128 stands for zero in the data rows.
Each row in the table below has a label, given by one hidden rule.
tensor([109., 137., 158., 148., 148., 131., 164., 158., 170., 136., 161., 141.,
        117., 75., 66., 76., 147., 90., 138., 95., 95., 92., 154., 111.,
        113., 66., 78., 179., 135., 163., 125., 49., 103., 151., 112., 181.,
        183., 126.]) f
tensor([95., 146., 150., 102., 116., 139., 163., 162., 143., 146., 170., 150.,
        105., 101., 115., 145., 58., 66., 135., 89., 112., 126., 126., 127.,
        121., 90., 154., 135., 144., 158., 135., 107., 100., 129., 104., 113.,
        190., 121.]) d
tensor([130., 117., 133., 185., 143., 100., 150., 157., 138., 139., 155., 134.,
        114., 85., 114., 121., 90., 141., 132., 34., 115., 119., 150., 120.,
        119., 176., 71., 130., 137., 99., 125., 99., 118., 136., 103., 143.,
        182., 115.]) e
tensor([88., 102., 138., 139., 194., 124., 116., 144., 177., 121., 169., 138.,
        114., 101., 97., 52., 144., 128., 143., 99., 92., 101., 132., 101.,
        137., 137., 78., 150., 140., 86., 130., 92., 128., 148., 64., 119.,
        124., 115.]) f
tensor([174., 123., 117., 137., 119., 132., 118., 112., 122., 114., 112., 80.,
        130., 115., 143., 118., 130., 112., 128., 114., 139., 136., 121., 130.,
        138., 122., 158., 152., 123., 106., 138., 160., 141., 130., 145., 77.,
        72., 132.]) e
tensor([141., 162., 149., 98., 123., 76., 187., 168., 162., 157., 144., 175.,
        78., 90., 82., 22., 104., 54., 147., 126., 106., 97., 131., 120.,
        109., 204., 64., 75., 150., 180., 147., 54., 111., 131., 79., 196.,
        214., 95.]) f
tensor([91., 129., 132., 123., 133., 91., 174., 176., 151., 135., 157., 144.,
        98., 118., 98., 129., 112., 135., 132., 128., 123., 113., 132., 146.,
        122., 134., 62., 117., 149., 147., 137., 100., 121., 125., 124., 154.,
        170., 106.]) d
tensor([160., 155., 107., 96., 31., 114., 140., 127., 82., 133., 96., 103.,
        127., 193., 172., 156., 56., 133., 120., 185., 134., 166., 103., 147.,
        95., 131., 199., 100., 128., 115., 120., 225., 119., 117., 123., 130.,
        115., 139.]) f
tensor([127., 113., 121., 126., 114., 164., 141., 104., 106., 116., 127., 107.,
        151., 144., 122., 144., 191., 158., 128., 149., 145., 153., 141., 117.,
        148., 158., 170., 176., 102., 106., 106., 148., 133., 126., 187., 96.,
        45., 152.]) e
tensor([119., 122., 120., 96., 118., 128., 131., 133., 138., 146., 119., 126.,
        155., 105., 135., 134., 141., 109., 125., 152., 137., 149., 127., 149.,
        116., 138., 127., 96., 122., 136., 123., 133., 129., 117., 117., 138.,
        117., 117.]) e
tensor([126., 175., 123., 57., 93., 110., 181., 154., 101., 152., 110., 117.,
        78., 112., 110., 109., 81., 101., 131., 127., 135., 124., 92., 153.,
        95., 241., 119., 56., 132., 181., 141., 150., 106., 109., 124., 163.,
        152., 114.]) d
tensor([158., 109., 112., 162., 97., 160., 46., 111., 92., 119., 91., 112.,
        157., 121., 168., 208., 134., 165., 122., 186., 165., 136., 115., 136.,
        123., 99., 123., 170., 100., 108., 110., 200., 140., 134., 123., 106.,
        88., 157.]) f
tensor([112., 118., 142., 117., 111., 125., 157., 145., 124., 131., 160., 137.,
        124., 126., 119., 78., 106., 97., 135., 138., 116., 102., 136., 132.,
        152., 151., 65., 99., 125., 154., 130., 92., 119., 125., 98., 120.,
        128., 110.]) f
tensor([88., 158., 144., 53., 189., 75., 212., 165., 144., 179., 170., 139.,
        38., 119., 65., 0., 45., 73., 137., 77., 136., 69., 143., 135.,
        92., 194., 61., 54., 182., 210., 154., 98., 89., 132., 58., 254.,
        204., 84.]) e
tensor([111., 170., 121., 34., 110., 81., 191., 143., 110., 148., 126., 146.,
        89., 161., 124., 160., 89., 76., 114., 139., 170., 158., 107., 152.,
        89., 194., 133., 77., 138., 190., 143., 172., 130., 126., 146., 218.,
        161., 103.]) d
tensor([163., 143., 112., 93., 96., 111., 122., 128., 132., 131., 97., 127.,
        109., 149., 173., 138., 142., 141., 118., 141., 143., 145., 111., 153.,
        119., 176., 142., 141., 132., 140., 144., 153., 122., 118., 126., 144.,
        140., 130.]) e
tensor([111., 118., 119., 102., 126., 105., 153., 123., 120., 111., 129., 133.,
        94., 109., 123., 165., 98., 125., 131., 127., 134., 136., 131., 123.,
        150., 114., 153., 103., 134., 154., 135., 159., 124., 124., 122., 142.,
        117., 120.]) d
tensor([91., 115., 157., 211., 160., 165., 81., 124., 151., 109., 138., 124.,
        155., 95., 119., 116., 229., 158., 135., 77., 108., 126., 154., 95.,
        164., 28., 141., 187., 140., 81., 124., 50., 141., 151., 100., 107.,
        162., 118.]) e
tensor([137., 166., 119., 135., 131., 73., 202., 140., 112., 154., 153., 134.,
        75., 82., 117., 27., 55., 74., 131., 107., 129., 123., 106., 150.,
        113., 214., 105., 76., 125., 162., 142., 130., 103., 116., 87., 196.,
        192., 96.]) f
tensor([75., 109., 158., 153., 151., 119., 135., 156., 153., 122., 180., 141.,
        133., 122., 72., 90., 165., 136., 153., 95., 91., 131., 156., 69.,
        146., 112., 94., 140., 136., 83., 138., 66., 131., 149., 91., 124.,
        173., 112.]) e
tensor([208., 159., 77., 37., 62., 116., 98., 98., 97., 125., 64., 116.,
        131., 191., 154., 169., 103., 118., 105., 200., 130., 148., 87., 159.,
        122., 217., 178., 65., 86., 185., 115., 219., 137., 114., 187., 136.,
        60., 144.]) f
tensor([104., 136., 134., 137., 137., 121., 147., 143., 147., 123., 124., 161.,
        126., 96., 101., 115., 131., 102., 138., 64., 125., 110., 114., 115.,
        143., 113., 112., 127., 148., 159., 134., 84., 120., 129., 102., 157.,
        161., 120.]) d
tensor([238., 181., 99., 41., 103., 85., 192., 126., 43., 148., 82., 86.,
        88., 210., 169., 144., 27., 45., 105., 252., 177., 178., 73., 180.,
        83., 225., 172., 59., 120., 155., 122., 148., 136., 84., 121., 161.,
        95., 127.]) f
tensor([122., 106., 116., 125., 122., 151., 54., 92., 96., 116., 112., 118.,
        152., 105., 128., 140., 137., 169., 111., 176., 129., 151., 121., 145.,
        130., 86., 158., 133., 109., 100., 110., 124., 133., 135., 176., 134.,
        30., 144.]) e
tensor([67., 114., 151., 136., 166., 129., 170., 131., 160., 122., 152., 145.,
        140., 81., 137., 64., 160., 124., 140., 78., 106., 100., 131., 100.,
        125., 79., 116., 135., 122., 108., 131., 92., 113., 134., 102., 140.,
        182., 109.]) f
tensor([108., 135., 136., 92., 117., 72., 208., 135., 123., 147., 144., 171.,
        88., 104., 130., 76., 106., 43., 123., 99., 116., 105., 117., 125.,
        102., 142., 91., 125., 162., 143., 138., 116., 105., 113., 127., 142.,
        170., 100.]) e
tensor([117., 167., 107., 100., 77., 92., 171., 112., 89., 133., 129., 136.,
        131., 102., 136., 90., 86., 108., 123., 172., 115., 126., 144., 174.,
        99., 136., 159., 102., 137., 149., 128., 157., 130., 111., 128., 166.,
        136., 141.]) f
tensor([110., 91., 153., 211., 179., 156., 144., 142., 166., 94., 110., 113.,
        145., 123., 145., 180., 169., 156., 137., 124., 94., 144., 147., 90.,
        153., 105., 140., 137., 129., 88., 115., 107., 132., 119., 107., 98.,
        79., 164.]) e
tensor([149., 106., 121., 159., 84., 177., 35., 92., 109., 120., 104., 107.,
        192., 141., 169., 243., 159., 180., 128., 239., 164., 144., 141., 141.,
        136., 15., 157., 156., 73., 77., 117., 115., 145., 122., 180., 83.,
        59., 179.]) f
tensor([138., 149., 119., 77., 97., 149., 202., 127., 87., 139., 111., 121.,
        104., 141., 120., 172., 119., 164., 134., 208., 153., 153., 94., 135.,
        133., 211., 98., 136., 123., 163., 144., 195., 116., 123., 155., 137.,
        152., 122.]) e
tensor([102., 133., 146., 129., 117., 91., 139., 140., 131., 132., 99., 112.,
        130., 107., 157., 103., 95., 117., 125., 130., 125., 127., 134., 115.,
        107., 149., 159., 98., 150., 160., 137., 112., 118., 129., 150., 142.,
        135., 127.]) e
tensor([111., 118., 140., 132., 185., 55., 167., 171., 154., 160., 159., 170.,
        103., 89., 98., 70., 52., 89., 139., 102., 112., 99., 111., 134.,
        103., 135., 83., 119., 154., 122., 162., 78., 99., 126., 84., 179.,
        244., 105.]) e
tensor([134., 146., 115., 45., 133., 133., 127., 139., 100., 117., 121., 139.,
        106., 121., 167., 204., 56., 114., 104., 144., 137., 140., 118., 166.,
        115., 121., 163., 100., 114., 161., 127., 129., 146., 106., 138., 160.,
        128., 125.]) e
tensor([90., 64., 159., 212., 156., 133., 104., 126., 153., 99., 139., 112.,
        181., 128., 133., 151., 209., 155., 145., 114., 88., 138., 164., 89.,
        155., 35., 93., 197., 100., 108., 131., 82., 139., 150., 138., 97.,
        70., 145.]) e
tensor([117., 84., 125., 206., 122., 173., 33., 90., 137., 102., 109., 92.,
        156., 180., 139., 147., 255., 167., 119., 156., 149., 144., 149., 108.,
        178., 38., 145., 195., 96., 69., 108., 169., 142., 129., 171., 66.,
        60., 158.]) e
tensor([164., 115., 106., 100., 129., 101., 92., 123., 120., 137., 114., 143.,
        145., 139., 137., 157., 126., 97., 137., 203., 167., 150., 125., 128.,
        123., 110., 135., 135., 125., 152., 114., 87., 126., 136., 119., 111.,
        75., 141.]) f
tensor([133., 144., 129., 104., 146., 107., 168., 152., 124., 147., 115., 122.,
        82., 116., 82., 37., 84., 96., 139., 143., 137., 102., 119., 146.,
        102., 157., 81., 110., 165., 173., 131., 124., 115., 117., 108., 194.,
        165., 118.]) f
tensor([133., 109., 139., 141., 127., 141., 82., 123., 114., 123., 135., 106.,
        113., 186., 152., 206., 134., 145., 129., 162., 130., 135., 126., 101.,
        148., 44., 163., 155., 114., 149., 111., 123., 133., 137., 160., 107.,
        127., 150.]) e
tensor([36., 121., 147., 155., 177., 85., 187., 187., 147., 124., 187., 185.,
        123., 64., 96., 18., 141., 84., 142., 56., 112., 58., 165., 84.,
        136., 123., 31., 162., 154., 126., 153., 56., 100., 140., 22., 155.,
        243., 107.]) e
tensor([149., 104., 136., 217., 143., 176., 31., 94., 114., 99., 139., 100.,
        182., 160., 150., 156., 205., 199., 130., 114., 90., 148., 143., 131.,
        150., 23., 163., 144., 86., 78., 115., 135., 141., 135., 131., 71.,
        77., 162.]) f
tensor([149., 110., 158., 117., 147., 131., 135., 154., 139., 138., 142., 144.,
        98., 116., 104., 47., 126., 98., 143., 99., 118., 119., 129., 119.,
        119., 158., 58., 93., 129., 149., 151., 112., 113., 134., 129., 111.,
        158., 105.]) f
tensor([157., 110., 99., 191., 104., 164., 132., 101., 106., 137., 132., 105.,
        123., 137., 110., 188., 125., 129., 108., 145., 131., 162., 134., 121.,
        137., 73., 192., 127., 111., 116., 120., 147., 134., 130., 156., 109.,
        85., 125.]) f
tensor([187., 134., 100., 106., 91., 172., 86., 96., 104., 113., 68., 86.,
        152., 200., 180., 199., 141., 141., 119., 241., 186., 192., 117., 157.,
        130., 135., 232., 125., 106., 141., 96., 226., 146., 112., 197., 116.,
        48., 159.]) f
tensor([162., 125., 127., 105., 153., 143., 64., 116., 103., 133., 116., 108.,
        160., 144., 153., 181., 137., 162., 118., 198., 142., 117., 122., 139.,
        156., 105., 127., 79., 125., 139., 121., 149., 147., 127., 141., 98.,
        71., 139.]) f
tensor([127., 125., 100., 61., 113., 90., 178., 136., 79., 137., 148., 124.,
        104., 134., 151., 79., 74., 130., 122., 104., 125., 115., 106., 140.,
        98., 200., 143., 88., 130., 175., 127., 183., 118., 134., 137., 192.,
        132., 123.]) f
tensor([101., 140., 149., 90., 165., 87., 210., 149., 129., 133., 146., 165.,
        72., 86., 125., 23., 53., 92., 116., 133., 140., 95., 107., 161.,
        95., 191., 78., 74., 153., 201., 150., 93., 122., 116., 110., 161.,
        173., 101.]) e
tensor([162., 133., 121., 152., 113., 139., 102., 144., 117., 122., 90., 153.,
        130., 139., 130., 145., 210., 125., 128., 88., 121., 125., 121., 143.,
        129., 68., 148., 90., 104., 144., 135., 128., 113., 124., 125., 137.,
        111., 110.]) e
tensor([136., 150., 119., 77., 164., 82., 197., 157., 127., 142., 121., 125.,
        73., 102., 90., 103., 105., 78., 118., 102., 153., 109., 129., 139.,
        78., 201., 94., 85., 170., 161., 158., 184., 119., 138., 78., 159.,
        153., 102.]) f
tensor([115., 131., 127., 180., 118., 147., 122., 130., 105., 120., 129., 109.,
        136., 141., 111., 173., 166., 154., 117., 123., 129., 127., 127., 149.,
        151., 83., 122., 158., 104., 91., 118., 141., 145., 138., 153., 98.,
        80., 145.]) e
tensor([109., 158., 115., 153., 132., 118., 158., 144., 111., 112., 123., 123.,
        112., 169., 111., 175., 98., 134., 133., 180., 150., 137., 101., 127.,
        105., 143., 111., 123., 130., 150., 130., 178., 127., 126., 150., 143.,
        145., 120.]) e
tensor([186., 139., 84., 85., 71., 168., 137., 108., 127., 120., 108., 81.,
        115., 201., 173., 239., 50., 153., 100., 186., 183., 141., 93., 151.,
        96., 173., 217., 80., 129., 119., 104., 121., 139., 106., 176., 135.,
        53., 148.]) f
tensor([129., 145., 128., 69., 107., 99., 174., 158., 104., 137., 129., 153.,
        114., 83., 111., 57., 38., 93., 142., 114., 150., 110., 129., 111.,
        99., 163., 104., 88., 162., 173., 144., 71., 120., 121., 104., 154.,
        165., 110.]) e
tensor([141., 98., 148., 165., 126., 138., 130., 142., 140., 121., 131., 147.,
        175., 130., 115., 85., 179., 197., 116., 146., 79., 99., 140., 120.,
        134., 118., 103., 126., 143., 100., 123., 110., 137., 143., 134., 110.,
        146., 135.]) g
tensor([119., 142., 109., 113., 70., 140., 95., 123., 135., 135., 94., 118.,
        150., 151., 149., 246., 122., 168., 133., 114., 151., 143., 131., 148.,
        147., 119., 165., 143., 111., 120., 109., 141., 161., 128., 173., 105.,
        98., 146.]) e
tensor([116., 75., 129., 186., 137., 190., 66., 111., 122., 101., 132., 92.,
        182., 178., 172., 208., 202., 172., 123., 81., 121., 157., 150., 134.,
        163., 4., 164., 172., 92., 51., 103., 157., 155., 120., 204., 56.,
        49., 150.]) e
tensor([144., 160., 134., 105., 129., 107., 130., 90., 106., 143., 98., 108.,
        109., 117., 155., 192., 80., 101., 132., 166., 147., 147., 142., 135.,
        107., 109., 104., 110., 152., 143., 138., 144., 130., 123., 122., 126.,
        109., 112.]) e
tensor([99., 122., 146., 134., 150., 62., 232., 170., 149., 151., 166., 192.,
        62., 48., 80., 0., 46., 29., 139., 34., 115., 89., 113., 119.,
        140., 160., 83., 78., 178., 191., 167., 31., 104., 124., 41., 180.,
        246., 74.]) e
tensor([82., 117., 156., 138., 125., 149., 155., 149., 130., 122., 143., 134.,
        143., 100., 91., 170., 170., 101., 144., 91., 112., 115., 135., 118.,
        117., 94., 106., 119., 135., 128., 145., 118., 117., 137., 83., 132.,
        175., 133.]) d
tensor([138., 99., 137., 165., 120., 189., 76., 76., 113., 119., 101., 120.,
        153., 153., 169., 141., 168., 137., 134., 160., 103., 153., 118., 122.,
        141., 138., 170., 159., 123., 71., 123., 120., 139., 141., 123., 124.,
        123., 158.]) f
tensor([70., 115., 162., 120., 160., 113., 186., 124., 163., 133., 143., 142.,
        127., 103., 84., 83., 141., 83., 137., 86., 115., 106., 155., 148.,
        123., 103., 44., 115., 128., 118., 129., 149., 130., 136., 44., 110.,
        235., 127.]) f
tensor([122., 157., 127., 14., 118., 77., 250., 161., 135., 157., 155., 155.,
        106., 110., 115., 31., 64., 119., 134., 144., 133., 99., 127., 139.,
        110., 195., 110., 99., 160., 162., 152., 109., 103., 120., 42., 173.,
        223., 101.]) e
tensor([123., 101., 149., 191., 125., 183., 69., 94., 150., 101., 107., 110.,
        175., 160., 166., 166., 247., 215., 129., 142., 98., 144., 152., 89.,
        195., 35., 140., 193., 77., 25., 106., 107., 152., 143., 172., 58.,
        74., 158.]) e
tensor([102., 114., 158., 163., 187., 119., 133., 149., 159., 139., 159., 138.,
        114., 55., 96., 72., 137., 107., 150., 85., 96., 99., 165., 97.,
        138., 111., 92., 138., 161., 140., 135., 103., 124., 138., 83., 139.,
        178., 120.]) e
tensor([144., 133., 121., 111., 102., 140., 164., 134., 122., 138., 103., 114.,
        106., 120., 161., 119., 110., 134., 122., 99., 158., 134., 117., 143.,
        118., 152., 175., 119., 138., 159., 121., 187., 120., 115., 107., 154.,
        133., 130.]) f
tensor([144., 131., 129., 149., 144., 105., 145., 123., 113., 135., 103., 120.,
        160., 151., 142., 135., 113., 145., 123., 228., 181., 123., 97., 129.,
        114., 101., 149., 126., 121., 110., 126., 193., 128., 110., 177., 156.,
        78., 157.]) f
tensor([88., 154., 135., 61., 161., 70., 214., 181., 145., 157., 198., 182.,
        48., 90., 62., 0., 14., 40., 139., 75., 121., 82., 106., 117.,
        98., 221., 54., 89., 186., 200., 162., 55., 82., 133., 9., 224.,
        251., 83.]) e
tensor([96., 108., 128., 163., 147., 179., 11., 108., 136., 115., 119., 88.,
        171., 152., 134., 192., 245., 199., 108., 172., 122., 147., 146., 101.,
        166., 78., 179., 169., 97., 81., 106., 72., 139., 137., 175., 36.,
        67., 166.]) e
Which label does each new row get?
tensor([127., 152., 99., 37., 134., 91., 158., 146., 100., 140., 115., 177.,
        51., 144., 141., 128., 11., 99., 122., 151., 152., 100., 113., 164.,
        98., 233., 118., 75., 129., 179., 139., 128., 113., 111., 113., 155.,
        155., 130.]) ~ d
tensor([188., 136., 120., 124., 82., 122., 80., 101., 120., 118., 115., 64.,
        172., 182., 161., 207., 238., 187., 112., 98., 142., 164., 135., 126.,
        138., 66., 191., 121., 87., 129., 97., 187., 148., 126., 178., 53.,
        5., 162.]) ~ f
tensor([100., 138., 137., 131., 194., 102., 185., 159., 167., 131., 160., 169.,
        104., 114., 100., 44., 130., 86., 142., 31., 110., 94., 129., 125.,
        114., 132., 109., 129., 155., 135., 141., 49., 108., 129., 87., 172.,
        193., 118.]) ~ e
tensor([110., 168., 115., 91., 115., 86., 174., 126., 98., 152., 92., 92.,
        103., 167., 130., 156., 74., 108., 129., 181., 126., 119., 106., 158.,
        92., 225., 165., 111., 125., 160., 139., 124., 111., 106., 146., 157.,
        108., 98.]) ~ d
tensor([115., 162., 143., 156., 146., 89., 173., 154., 131., 135., 166., 155.,
        93., 76., 94., 74., 105., 77., 129., 59., 131., 108., 117., 123.,
        113., 209., 61., 102., 169., 170., 149., 67., 100., 105., 72., 174.,
        199., 92.]) ~ e
tensor([64., 141., 127., 63., 131., 38., 236., 147., 133., 157., 133., 199.,
        47., 118., 62., 19., 41., 82., 157., 70., 113., 100., 99., 116.,
        77., 189., 115., 38., 181., 229., 149., 127., 114., 126., 74., 196.,
        196., 98.]) ~ e
tensor([126., 68., 121., 205., 149., 156., 54., 109., 134., 107., 135., 90.,
        190., 171., 132., 222., 237., 151., 134., 139., 86., 133., 153., 99.,
        158., 30., 143., 219., 102., 64., 112., 132., 141., 138., 151., 57.,
        55., 146.]) ~ e
tensor([155., 133., 112., 89., 132., 150., 108., 132., 90., 140., 114., 146.,
        111., 159., 135., 178., 112., 137., 117., 143., 128., 150., 130., 114.,
        113., 174., 174., 108., 124., 110., 124., 146., 134., 109., 127., 135.,
        92., 149.]) ~ f
tensor([75., 125., 151., 154., 149., 134., 127., 139., 133., 132., 156., 140.,
        100., 87., 121., 40., 93., 105., 147., 126., 119., 135., 133., 122.,
        109., 104., 97., 122., 133., 138., 128., 109., 117., 132., 110., 108.,
        195., 111.]) ~ f
tensor([155., 115., 124., 125., 101., 186., 108., 101., 112., 96., 102., 99.,
        141., 125., 149., 226., 97., 181., 118., 139., 123., 130., 149., 134.,
        119., 72., 120., 161., 124., 125., 117., 133., 132., 120., 160., 109.,
        74., 122.]) ~ f
tensor([116., 144., 69., 66., 125., 120., 79., 134., 99., 143., 88., 93.,
        130., 131., 172., 139., 75., 140., 118., 192., 128., 145., 100., 145.,
        126., 153., 161., 73., 156., 151., 116., 131., 134., 93., 154., 172.,
        163., 96.]) ~ e
tensor([185., 136., 78., 90., 19., 163., 113., 89., 87., 135., 74., 64.,
        145., 226., 179., 251., 123., 146., 88., 209., 174., 173., 111., 177.,
        116., 135., 177., 101., 121., 122., 104., 228., 138., 110., 207., 151.,
        3., 142.]) ~ f
tensor([164., 136., 110., 30., 90., 120., 189., 136., 124., 141., 103., 110.,
        119., 122., 124., 222., 65., 77., 113., 187., 153., 141., 74., 171.,
        138., 141., 170., 73., 118., 107., 123., 206., 142., 112., 193., 158.,
        112., 124.]) ~ f
tensor([189., 121., 120., 117., 121., 155., 57., 92., 98., 109., 126., 78.,
        177., 142., 145., 180., 183., 190., 109., 147., 129., 156., 134., 125.,
        144., 47., 183., 188., 121., 90., 126., 171., 145., 127., 156., 100.,
        79., 171.]) ~ f
tensor([189., 138., 97., 65., 97., 142., 122., 81., 79., 133., 94., 93.,
        123., 178., 168., 225., 78., 133., 108., 163., 162., 121., 92., 153.,
        121., 199., 146., 86., 106., 137., 119., 223., 133., 108., 130., 146.,
        94., 140.]) ~ f
tensor([190., 158., 141., 99., 112., 114., 130., 102., 96., 123., 110., 131.,
        146., 178., 156., 171., 43., 156., 128., 125., 163., 153., 122., 157.,
        125., 104., 141., 99., 110., 103., 104., 213., 125., 122., 149., 135.,
        130., 123.]) ~ f
tensor([117., 154., 122., 92., 125., 125., 142., 142., 120., 135., 144., 137.,
        126., 140., 112., 82., 133., 128., 119., 112., 158., 120., 128., 122.,
        145., 93., 81., 99., 134., 163., 132., 109., 125., 121., 92., 140.,
        147., 137.]) ~ f
tensor([113., 116., 126., 153., 125., 137., 69., 101., 147., 113., 125., 124.,
        145., 132., 127., 215., 209., 156., 138., 158., 108., 124., 142., 137.,
        138., 75., 137., 121., 118., 104., 109., 148., 149., 126., 139., 124.,
        151., 130.]) ~ e
tensor([74., 111., 113., 137., 105., 129., 140., 151., 168., 114., 115., 155.,
        123., 98., 105., 45., 131., 127., 120., 115., 101., 124., 126., 88.,
        145., 66., 104., 157., 114., 124., 133., 118., 134., 137., 97., 115.,
        117., 120.]) ~ f
tensor([116., 107., 140., 206., 148., 163., 90., 112., 132., 112., 133., 143.,
        140., 138., 162., 180., 178., 170., 133., 143., 129., 137., 141., 107.,
        151., 21., 156., 156., 122., 108., 109., 130., 136., 131., 140., 118.,
        87., 149.]) ~ e
The hidden rule looks at only part of the columns. Which column or columns, counting from 0, in order?
0 15 30
